In the data rows, the value 128 means zero.
Here are some rows, each followed by its group. Groups can overlap.
[158 121 158 116 149 134 175 148 111 128 120 130 125 139 171 125 137 112 130 136 131 108 119 141  85 142 136 148 137 112 100 160 123 147 129 122 120 156  91  95 101 133 136 140  95 160 110 154 141 152 125 121  93 103 138 159 123 110 162 149 141 123 146 121] Z
[146 124  70 106 168 128 122 105 150 117 152  89  93  93 111 198  72 151 184 156 123 161 121 155 118  70  91 174 135 155 126 136 157 133 137 118 139 123  95 190 124 125 121  92 131 120 138 134 122 127 174  82 142 133  99 152 102 183 120 151 127 155  94  83] V
[116 122 109 115 150 131 158 175 125 151  88 140 107 111 159 154 150 116 126 142 116 136 115 118 130 132 156 124 111 112 142 160 160 144 140 136  95  91 144 131 128 130 117 115 144 101 136 146 158 148 119 135  90 105 119 191 103 100 154 159  88 129 159 164] X
[168 122 144 131 114 114 114 123  85  69 140 160 184 214 126  93 149  83 121  95 198  63 104 140 108 122 144 123  68  60  54  60  63  40 130 147 137 107 158  80  95  89 120 200 144 138 131 180 195 138 123 189  97 142 193 152 115  87  97 108 191  74 113 160] A
[101 115  98 154 132 144 142 132 138 102 125 163 119 112 142 124 136 121 153 122  95 133  99  84 160  99 117 127 105 115 140 132 146 149 125 163  76  97 161  97 122 116 154 138 136 114 110 108 121 127 123 125  77 169 124 136 152 148  85 112 130 138 130 160] X
[133 129 120 122 174 126  75 142 158  96 127 142 125 156  84 126 127 143 134 129 131 116 111 155 111  99 110 134 129  97 119 145 128 121 130 131 173 154 152 128 107 124 121 113 104 141 148 152 114 128 147 113 118 116 131 126 109 144 117 144 145 132 112 126] Z
[170 151 123 125 128 135 137 121 128 121 132 127  99 155 126 147 107 117 119 136 135 128 142 149 109 132 106 138 135 105  86 140 111 118 112  90 154 111  73 128 129 145 116 117 116 143 125 106 111 132 149 116 126 140 126 116 124 146 144 138 104  95 113 119] Z
[206  94 133 124 113 146 126 124  98 103 164 117 200 136 123  70 128  82 141  97 175  74 132 198 113  89 100  77  76  94  80  86  84 133 152 110 166  93 100 149 114 109 105 184 136 174 142 166 174 132 114 142 119  88 168  93  88 143 153 100 192 105 151 107] A
[138 133 111 114 132 131 125 160 125  96 149 115 156 122 112 143 126 128 130 103 156 149 159 160 118 120 103 162 139 116 104 134 145 136 138 137 147 137 106 151 118 108  94 136 165 148 153 134 123 145 145 119 146 124 120  95 103 124 117 134 128 144  85  93] F
[120 145 134 130 146 133 120 141 131 120 124 135 123 152 105 118 131 123 135 127 153 122 134 152 131 124 130 136 129 112 143 165 146 127 155 124 150 117 121 132 138 135 130 120 104 129 149 132 134 139 127 101 121 132 118 122 133 113 113 122 154 136 127 129] Z
[119 121 111 139 135 142 160 132 152 105 146 139  98 135 112 114 154 119 154 146  87 149 116 118 125 120 140 148 129 138  93 126 105 142 159 135  62  36 133 112  99 108 144 103 120 116 123 129 143 126 110 118 135 151  93 124 133 159  98 104 119 136 112 138] X
[207 103 151 144 105 129 128 101  72  49 153 128 157 163 148  59 113  65 162 111 156  74 132 181 117  99 102  75  66  99  61  75  96  93 141 103 137  54  91 137 108 109 122 240 135 183 166 179 155 148 111 143 143 105 167 109  64 114 149 109 195  84 156 110] A
[112 157 115 157 150 134 101  95 142 124 161  96 136 125  80 174 103 161 144 150 137 153 147 146 148  70  79 182 159 113 166 163  96  85 140 116 156 150 104 187 116 128 150 117 120 136 142 143 100 115 198  88 123 147 102 123 125 153 132 185  99 146  89  95] V
[147 137 119 122 121 153 107 123 139 126 154 128 121 112 126 156 151 118 120 153 107 122 129 127 126 134 143 163 136 118 109 129 146 119 152 111 123 107 114 107 134 122 138 125  94 140 123 122 144 143 129  96 115 122 137 129 106 195 127 127 132 114 152 107] Z
[124 142 149 101 123 121 116 130 139 136 140 135 162 151 101 118 128 148 108 133 149 113 133 130 126 147 117 151 120 117 153 114 129 100 119 143 121 123  87 119 140 122 150 139 124 171 156 132 122 115 145 144 131 125 133 138 108 132 175  91 132 137 100 115] F
[132 178 106 103 156 105 121 133 165 118 193  87 147  79 115 200  86 169 187 138 115 173 130 156 112  82  92 160 145 146 166 139 138 143 137 129 160 145  90 165 146 122 139  96 152 104 204 126 113 123 184 111 129 132 122 105 122 125 124 153 115 158 122  98] V
[130 122 136  93 180 125 119 120 139 134 142 118 137 134  98 122 119 143 132 121 134 120 132 148 114 111 124 152 136 152 171 135 100  86 124 129 161 117 137 135 122 104 123 100 133 144 147 116 137 124 130 108 139 135 133 108 128 126 126 116 134 152 105 111] Z
[ 61 111 101 106 113 118 104 147 186 185  65 165  73 131 105 129 107 168 106  62  33  99 103 100 194 185 181  79 184 164 154 174 129 181 107 159  67 119 190 113 196 159 123  86 164 100  86  94  77  55  99 125 150 151  77 118 195 148 133  82  92 168 111 150] O
[130  88 175  80  52 103 177 170  65 168  37 150 118 155 170  77 208  66  60 133 146 117 121  76 107 183 179  90  62 131  89  60 128 120 106 113 108 148 122 104  89 137 121 146 161 130  95 222 209 152  69 194 110  70 179 176 102 113 163 171 163  55 188 209] A
[132 143 116 186 140 148 160 132  97 126 109 127  72  62 170 158 111 119 102 159 105 147 133  67 134 139 160 117 141 120 172 141 126 171 121 152  95 143 161 177 123 145 137 112 165  97 115 105 153 137  97 160 109 144 101 170 115 124 120 145 104 138 159 135] X
[124 142 114  97 152 141 116 124 150 138 169  80 170 133 143 140 106 142 129 121 151 131 133 138 116 130 115 136 144 126 114 132 147 110 149 132 147 155 121 139 118 120 154 129 108 148 146 102 101 143 155 101 143 123 135 104 123 165 102 144 152 141  96 116] F
[141 105 136 136 129 131 133 119 122 131 109 135 139 102 138 131 137 133 146 133 147 119 140 102  95 136 109 133 135 112 147 124 111  99 137 117 132 122 105 130 111 129 148 101 125 138 129 132 135 140 129 131 125 116 134 117 123 147 125 154 113 133 136 140] Z
[ 65 102 164 149  91 109  75 139 160 195  46 185 113 113  97  96 166 168  33  63  81 165 125  87 217 219 199 108 188 146 212 220 104 196 109 178  34  69 236  56 191 155 122 105 152 121  84  99 103  40  82 183 121 145  75 131 225 100 130 126  63 152 109 158] O
[113 121  91 138 115 106 133 131  98 154 115 117 101 105 168 141  84 134 120 132 101 152 100 114 148 173 138  88 137 152 129 109 126 167 135 125 132 131 129 121 140 159 105 123 155  94 131  89 110 125  98 139 142 124 134 145 157 148 108 143  92 146 166 136] X
[150 103 135 145 145 151 124 128 110 117 143 111 124 144 159  90  94 125 155 142 131 111 102 149 122 129 154 123 120 133 114  94 110 114 116 141 154  93 112 167 116 107 129 158 120 161 116 139 142 145 130 110 135 134 112 125 115 143 104 137 144 116 131 131] Z
[ 92  87 109 144  86 120 144 127 140 159 107 183  42 110 162 153 107 153 114 124  98 120 135  96 169 178 225  92 183 198 160 128 187 191 119 149  75 161 130  37 188 151 108 138 135  74 112  88  64  85  84 115 148 148  92 104 202 109 138 124  76 152 159 145] O
[157 109 133 128 127 146 117 132 107 122 140 104 127 127 121 133 117 125 134 166 122 117 128 149 130 109 111 111 129  98 104 144 125 106 142  96 145 123 127 149 134 108 100 139 127 124 147 122 129 167 144  94 143 154 139  99 103 114 119 146 155 122 117  97] Z
[175 139 132 137 124 123 126 128  65  55 150 152 181 188 119  84 160  69 121 107 224  77 102 150 113  92  98 112  54  49  80  70  71  31  96 132 123 112 152  89  76  88 125 175 145 120  96 192 217 150 122 165 121 109 190 139 105 102 130 106 209  88 133 144] A
[134 134 145 155 129 119 130 118 136 138 154 106 125 150 132 137  87 117 122 142 142 127 151 153 113  96 117 157 129 149 129 162 120 106 141 104 144 189 102 167 153 122 129 111 134 121 157 124 142 132 155 120 137 122 126 117 132 148  93 107 112 149 101 101] F
[ 64 113 107 123 106 112 107 135 180 172  93 138  63 134 125 123  93 168 108 108  71 117 135 108 187 163 172  91 184 180 155 131 138 186  82 183  92 112 185 102 197 136 137  94 141  88 127  83  87  62 117 137 179 137  79 102 191  96 147 144  73 174 108 145] O
[ 51 119 113  99 124  84  78 127 186 202  81 199 111 149 110 132 145 187  80  56  89 104 147  86 182 208 183 104 201 231 146 191 156 177 115 163  51 130 197  76 201 185 120  62 135 130 107  79  89  38  93 141 142 129 105 113 226  99 148 116  70 164 110 171] O
[127 130 142 107 140 138 136 130 135 129 123 136 121 152 118 143 153 124 164 148 157 118 120 130  74 119  98 168 133 109 129 117 152 125 153 118 168 142 152 163  94 135 138 142 108 138 108 126 151 155 140 129 111 114 123 153 108 155 141 139 138 107 112 121] Z
[114 136 136 100 157 139 132 111 150 146 158  96 129 136 114 114 103 132 137 117 138 116 149 143 132  89 100 127 128 138 124 130 141 120 123 120 145 154 129 137 127 126 128 112 124 129 115 141 114 127 140 129 116 129 137  98 150 143 107 137 132 116 100 118] F
[124 126 171 130 154 131 108 141 155 120 135  89 159 137 115 126 110 147 103 112 133 126 157 166 124 134  89 159 119 130 179 135 128 100 101 136 153 132 102 141 150 123 124 114 128 167 133 129 129  91 137 122 120 119 140 108 104 105 171 122 133 146  98 100] F
[130 155 136 125 125 143 142 111 105 146 130 125 110 153 131 145 146 120 125 117 147 150 133 108 113 121 135 134 121 143 130 124 113 115 136 135 129 129 122 127 102 141 126 126 106 152 125 116 117 124 128 121 136 125 130 117 136 101 105 124 129 119 122 130] Z
[122 148 126 120 158 147 132 133 148 146 149  70  99  68 110 183  82 170 140 166  92 178 168 127 105 123 111 161 163 135 145 138 167 147 135 118 172 190  97 164 123 125 160  95 115  93 178 118  97 126 157 106 156 133  54 159 100 158 139 131  86 165 108  71] V
[117 113 132 123 126 141 172 134 110 119  94 156  80  92 134 160 161 107 131 143 113 139  99 100 131 142 154 139 143 139 130 130 128 150 127 108  93 120 134 153 122 132 139 115 139 141 110 121 169 167 126 127 109 121 150 187 125 161 131 143 119  89 136 167] X
[149 157 122 128 150 139 107 136 132  91 172 109 174 133 108 158 117 130 152 129 137 158 119 152 111  93 103 161 148  96 157 175 134  92 116 106 160 131 121 160 103 121 149 107 128 150 135 111 135 136 180 100 113 136  83 151 117 127  82 179 129 151  94  90] U
[138 148 127 120 165 114 127  95 135 111 157 107 124 138  92 150 122 131 161 148 160 141 136 140 102  90 107 152 162 123 111 147 151 130 120 111 134 151  81 137 112 127 167 131 106 173 126 123 122 141 164 106 119 127 125 146 110 155 125 157 102 132  72 111] U
[135 153 112 160 141 130 162 108 139 109 131 155 110 130 136 122 133 137 143 125 120 104 115 126 132 147 147 117 126 115 132 153 100 129 108 146 114 104 138 167 126 106 125  93 133 122 123 129 111 149 124  95 107 130 106 152 139 154  85 141 115 140 130 128] X
[136 129 136 121 148 131 150 108 132 148 137 102 147 141 120 130 131 137 155 116 143 127 143 141  78  82 131 134 142 132  88 114 105 105 117 140 139 127 114 128  98  97 133 116 121 130 144 141 114 136 145 134 168 122 131  88 120 137 104 128 119 142 114 116] F
[175 127 154 115  92 107 122 120  68  82 125 163 228 192 133  55 189  68 126 108 207  30  89 147 112  98 137 122  44  30  69  51  93  55 170 132 155  73 170  79  81  67 120 199 129 134  71 205 212 150 107 178 113 118 182  91 113 117 162 119 216 100 153 153] A
[121 127 130 134 178 121 119 142 112  99 119 111 168 120  99 136 129 126 169 132 122 138 103 137 143  87  79 135 123 113 151 149 121 109 138 127 141 152 132 114 106  82 127 100 102 133 138 108 145 120 158 123 112 125 129 134 114 135 119 133 118 122 119 117] Z
[118 137 145 134 143 135 143 153 116 123 138 148 139 141 133 141 161 136 126 124 158 129  94 108 144 156 133 134 156 111 126 142 113 129 116 110 112 145 107 150  96 138 134 144 102 119 122 158 133 142 109 116 127 107 115 129 140 139 117 144 120 129 131 128] Z
[ 72  92 102 125 101 109 136 137 174 155  92 164  71 129 115 118 118 174 132  86  66 126 142 111 133 179 167  84 176 184 115 136 114 178  90 150  74 118 183 111 195 143 106 105 132 130 128  76  63  76 123 137 163 162  97  81 212  95 139 103  89 164 106 148] O
[133 146 114 121 147  94 103 133 166 126 191  93 147 102  85 180  89 160 142 144 136 167 157 164 118  97  58 166 112 150 178 148 140 112 126 135 168 148  96 160 139 135 131 106 120 139 135  90  92 118 166 102 152 128 129 135 102  99 124 115  82 165 127  88] V
[ 93 162 131 157 167 146 113 126 161 141 154 111 150 146 100 172 106 140 148 119 150 184 139 136 153  82 107 162 139 105 179 131 115 139 112 146 153 139 151 182 126 108 145  59 115 128 137 141 130 118 150 109 136 142 119 119 128 119 102 158  81 157  78 102] V
[ 75 109 103 135 107 111 101  91 144 150 114 142  81 127 125 110 110 166 124  96  64 134 125 126 159 184 170  92 194 185 176 154 125 169 100 134 124  94 182  99 195 126  96 100 127 100 136  82  80  86 113 122 176 150 117 114 205 124 136 116  93 150 110 165] O
[144 121 145 102 152 142 125 149 127 113 130 118 147 144 113 127 151 125 147  93 127 143 139 153  98 103  98 146 134 108  89 168 108 109 140 134 143 122 137 138 123 116 149 120 134 149 125 107 151 104 141 134 122 136 158 120 120 132 124 149 135 142 101 118] Z
[239  82 132 172 115 153 156 107  71  74 164  99 189 125 177  77 134  73 185 138 137  61 115 185  88  88 120  95  59  79  63  57  86  76 108 103 175  83  84 153 103  83  97 184 157 177 116 143 170 162 106 115 137 107 174 109  42 136 131 138 206 104 161 100] A
[152 125 139 142 127 138 141 149 106 140 161  89 149 126 150 144  85 136 173 119 134 107 116 153 104  97  83 130 134 116 116 117 145 123 122 105 138 133  54 150 161 116 146 136 139 125 142 147 127 138 135 108 141 138 136 125 130 157  94 129 128 117 107 114] Z
[ 97 119 116 161 115 111  59 125 199 141 109 177  79 102  81 116  72 174 106  82  60 141 139 102 219 144 140  75 152 181 163 159 117 154  98 173  96  73 193 142 205 142  84  97 163 101 116  48  57  38  95 120 176 160 108 106 194 112 127  73  97 193 168  95] O
[136 141 119 133 106 133 114 128 121 121 133  85 141 131 168 128 116 138 130 135 142 147 148 156 108 109 123 143 128 119 142 102 164 106 129 128 167 124 141 167 148 101 123 110 136 151 141 116 101 138 141  92 144 134 115 105 125 124 114 121 125 143 114  93] F
[120  96 121 120 135 118 170 166 133 132 101 140 114 104 139 137 161 104 107 160  91 138 117 107 153 147 129 136 103 123 129 121 126 144 100 129 107 106 149 158  93 159 145 102 133  98 121 139 154 129 119 151 101 117 149 170 149 146  73 115 149 113 171 185] X
[132 165  78 130 198 126 108 120 167  98 184  83 135 102 119 195  74 166 182 149 131 180 147 150 114  76  77 164 131 119 152 168 148 131 139 105 160 128 104 186 134 135 141  98 107 109 160 122 100 132 174  89 120 118 112 121 139 142 105 135 117 168 113  84] V
[112 101 117 179 149 134 160 124 131 168  80 163  54  60 122 177 120 129  88 146  86 141 114  93 144 123 145 120 137 138 191 131 114 130 144 105 109 120 177 146 125 138 129  88 114  92  89 114 173 142 139 167 107 138 138 206 141 108  72 129 110 141 148 145] X
[ 81 136 115 123  77  97 104 107 159 207  81 171  56 120 202 135 127 166 117 116  94  92 118  76 179 203 219  79 175 216 153 152 164 221 107 166  86 172 136  82 221 169 110 136 127  61  97  49  83  83  61 153 199 132  90 118 195  96 189  97  62 121 149 158] O
[109 128 141 146 139 124  68 149 150 130 137 109 160 135  79 115 132 134 118 131 142 127  92 147 141 118  81 110 130 125 147 117 103  82 147 139 152 115 136 140 143 113 144 110 109 127 145 149 110 135 169 122 126 117 136 119 134  99 142 159 145 138 110 113] Z
[119 115 123 120 119 134 141 106 135 125 156 109 122 136 139  97 101 114 151 137 112 124 108 141 112 124 122 124 122 157 111 100 147 105 143 116 138 140  87 139 118 157 122 129 135 129 158 134  97 151 123 117 128 126 124 128 123 128 133 117 154 116 149 117] Z
[127 127 121 112 143 120  95 131 118 110 172  96 155 123 135 133 106 137 144 121 131 129 153 143 109 103 114 152 120 113 116 127 111 125 123 144 115 188 130 116 144 107 105 121 146  97 151 112 134 109 128 121 118 131 141 105 123 146 123 123 136 152  83 114] F
[126 127 119 132  89 102 156 151 141 132 104 125 127 102 144 118 101 113 126 136  81 140 132 134 166 129 155  73 119 165 145 137 120 162 113  91 112 105 143  90 153 145 105 164 169  95 147 110 153 116 106 154 141 107 117 111 153 127 144 112 151 128 164 147] X
[147 128 125 122 132 128 124 158 139  96 154 108 136 131 147 119 115 126 149 163 142 126 108 139 138 127 131 122 109 130 127 130 123 124 150 130 131  95 113 127 105 143 130 141  94 137 159 121 114 127 131 109 124 134 136 149 136 118 121 123 125 130 118 109] Z
[173 151 152 140 139 122 122 104  57  57 127 136 206 214 123  67 163  58  99  87 204  53  77 165 115 110 155 124  45  43  83  81  43  47 138 130 144 111 162  65  85  93 120 205 137 151 100 186 219 165 126 147  70 148 215 110 103 113 108 112 210  85 118 142] A
[136 152  70 100 159 115 143 123 183  93 183 108 135  99  99 169  64 172 183 126 136 156 127 166 111  93  49 178 187 150 182 183 142 136 110 138 145 112 138 129 147 118 132 110 114 113 138 131 114 125 170  76 114 128  64  94 131 162 101 134 120 187  74  58] V
[135 149 117  99 134 121 189 146 142 124 151 117 148 117 114 191 133 141 148 151 135 173 173 143 107 112  64 184 144 127 115 124 136 129 138 128 154 160  76 183 109 124 154  99 129 119 156 130 137 186 182  95 108 102 116 103 124 148 115 136 142 135  64 107] U
[150 123 142 128 146 138 156 134 106 141 166 135 120 111 124 129 149 130 117 140 117 128 152 125 114 120 133 147 148 117 145 149 123 150 155 113 135 118 122 109  92 149 139 119 111 143 114 125 144 135 141 114 153 127 109 134 115 125 132 133  93 157 116 104] Z
[135 144 133 122 146 117 107 147 133 107 137  70 167 148 109 132  89 153 155 135 145 174 135 172  81  95 114 151 126 127 136 155 124 123 116 113 170 127 103 142 104 136 113 136 127 164 157 119 129 115 162 119 129 153 107 108 119 138 133 109 148 152 102  92] U
[140 137 148 192 107 164 143  90  40 109  86 179 155 116 157  99 192  49  75 166 193 122 150  31 170 136 127 129  68  86 143  97 122  70 180 129  97 117 118  66 114 104 127 176 134  96  94 158 194 148  64 175  84 139 144 160 105 160 146  98 150  36 180 186] A
[118 121 124 164 106 130 127 153 115 132  87 132 111  97 135 142 122 120 161 125  75 127  88 112 150 147 129 101 131 151 131 111 137 165 100 120 123 125 153 120 158 148  91 152 156 112 126 119 113 119 128 130 131 136 108 136 149 106 144 115 126 112 153 154] X
[147 146 127 143 129 129 128 115 138 123 133 140 123 133 128 124 127 125 101 114 137 147 131 108 140 147 116 114 125 123 155 136 120 128 143 134 127 136 121 145 108 134 126 111 116 109 133 130 146 138 120 136 129 116 117 128 113 116 106 144 111 120 134 136] Z
[151 129 136 126 118 128 155 132 123 120 129 116 153 146  94 146 131 124 155 138 146 126 137 132 112  90  94 164 122 118 112 109 102 103 142 120 135 130 145 123  88  89 103 131 146 127 126 114 140 150 145 124  87 133 116 125 106  94 118 139 128 115  99 124] Z
[ 92 165 114 136 176 139 113 147 154 136 157  70 145  92  86 191  95 166 151 132 147 181 191 143 138 103 100 169 138 139 183 114 119 116 107 125 136 148 122 167 156 104 141 117 122  89 139  98 106 114 170  97 144 159 125  98 128 134  92 156 123 138 112 102] V
Which 4 groups are nearest to each row below, nearest first, going by the distance to the group's nearest row?
[134 148 138 155 109 143 148 139 115 119 119 119 146 139 134 110 131 127  89 135 148 154 130 126 117 149 124 143 149 136 141 131 125 110 163 147 121 143 140 161 117 120 134 134 118 138 107  96 114 111 135 145 112 118 124 131 124 145 114 150 109 104 126 121] -> Z F X U
Which 4 groups are nearest to each row below, nearest first, going by the distance to the centre of the group?
[127 115 178 101  59 135 170 134  69 176  50 136 132 177 118  85 210  78  66 108 136  93 127  95  91 151 164 100  77 125 127  63 130 101 146 124 100 133 137 117  97 141 105 125 149 144  93 178 153 150  66 159  82  72 189 164 105  82 174 134 144  79 175 214] -> A X Z F
[110 139 132 114 144 127 131 106 137 109 148 107 172 115 102 125 118 142 148 160 155 136 110 124 127 107 122 167 136 134 117 143 146 127 129 113 164 162  98 146 120 130 112 135 136 116 151 126 127 145 147 122 112 111 112 111 100 162 125 146 126 131 110 118] -> F U Z V
[137 104 192 125 130 131 120 113 111  94  95 157 176 166  88  44 196  97  93  90 133  88 120 130 156 156 115  80  96  78 117 113  81  63 146 155  93  56 139 105  95 134 133 163 154 175 120 167 136 121  96 167 131 127 149  91 136  96 136 122 207 117 127 158] -> A Z F X
[134 152 146  86 129 112 149 128 138 141 143 113 146 173  97 156 123 145 151 142 141 126 131 146  97 126 109 151 116 136 116 122 116 113 138 122 154 122 119 138 151 159 150 119 129 132 136 159 104 142 137 110 124 125 144 149 113 153 120 118 119 120 108 117] -> Z F U V
Which 3 groups are nearest to each row below, nearest first, going by the average distance to the group's rows?
[143 143 136 106 149 135  95 153 155 141 159 114 126 112 119 154 130 149 124 146 125 156 166 127 101 111 105 177 146 124 124 116 123 116 133 144 130 160 120 176 103 115 166 113 108 134 139 128 123 142 145 110 124 127 132  94 106 128 146 145 142 112  92  87] -> F U Z
[156 116 152 175  64 161 148  78  79  92 101 191 152 108 208 113 202  52  34 141 167  81 113  50 172 152 169  96  54  72  97  61 105  82 177 137  85 142  83  84 116 118 105 171 104 120  95 127 191 137  58 179  78  97 150 165 116 169 182 114 145  40 172 172] -> A X Z
Which 4 groups are nearest to each row below, nearest first, going by the average distance to the group's rows?
[ 80 151 159 136  92 100 106 137 181 186  30 205  88  96  82 119 175 170  43  48  53 139 127  88 245 202 226  86 160 156 166 202 140 175 104 152  65  63 209  80 171 189 128 103 115 103  91  97 116  50  84 164 122 157  83 145 176  89 165 143  58 171 123 168] -> O X Z F
[ 50 133 168 144 110 104  70 144 163 212  58 151  78  90  86  97 159 166  56  82  86 141 138  78 217 187 182 120 178 171 197 219 149 193  95 173  75  95 232  96 170 175 115 126 144 107  87  83 132  20  68 173 161 152 106 148 191  75 172 118  79 153 118 189] -> O X Z F
[145 121 140 161 126 130 137 120 154 101 151  66 115 132 124 127 100 141 151 112 154 154 138 142 116 109 114 163 139 120 122 130 149 120 126  82 146 115 117 163 101 131 125 122 107 123 145 141  95 140 135 111 145 115 136  92 113 134 116 126 131 162  96 106] -> F U Z V
[116 138 132 120 154 142 131 124 143 118 151  92 141 119  90 128  98 153 163 165 105 165 159 180 122 112  84 160 139 142 150 150 109 112 109 132 163 141 124 156 109 144 136 108 132 166 132 102 145 126 163 114 164 126 132 134 124  99 128 159 123 162  93  88] -> U F V Z
Which 3 groups are nearest to each row below, nearest first, going by the distance to the centre of the group?
[149 152 127 131 167 136  91 135 156 112 157 109 148 154 104 150  90 144 130 129 158 186 138 159  97 102 107 153 136 112 146 131 134  98 107 129 189 150  89 159 122 129 126 132 103 161 136 119  89 118 162 119 139 114 130 130 117 139 115 142  97 142  84  45] -> U F V
[ 93 138 114 124 144 127 120 119 152 152 145  79 121 139 111 160 122 165 151 157 130 171 176 116 142 134  92 148 146 162 173 136 170 153 135 122 118 202 118 139 143 127 152  86 119 123 141 121  74 151 142 106 128 151  98 122 151 126  99 144  92 142 106  97] -> V F U
Which 3 groups are nearest to each row below, nearest first, going by the distance to the group's nearest row?
[148 120 143 119 145 129 128 123 131 130 127 127 116 144 137 102 137 121 126 137 149 130 145 146 121 146 152 133 138 106 105 148 148 104 148 110 137 149 109  97  98 121 136 132 100 155 129 123 165 142 140 142 116  96 109 156 141 137 104 146 115 122 129 141] -> Z F U
[108 131 127 137 113 130  99 115 120 140 144 105 151 156 109  99 115 132 124 115 155 113 136 126 129 144 120 168 115 132 103 137 141 114 112 134 160 146 109  96 151 108 112 135  91 144 105 101  96 120 121 133 167 138 127  95 105 112 150 111 123 126 145 111] -> F Z U
[116 106 156 104 142 107 104 153 146 148 152 114 168 108 107 131 120 150 153 132 165 139 133 143 112  97  73 163 129 135 113 113 115 110 123 153 144 133 131 153 124 155 155 121 158 130 152 138  90 114 170 142 150 134 100 127 107 119 128 152 135 137 111 109] -> Z F U
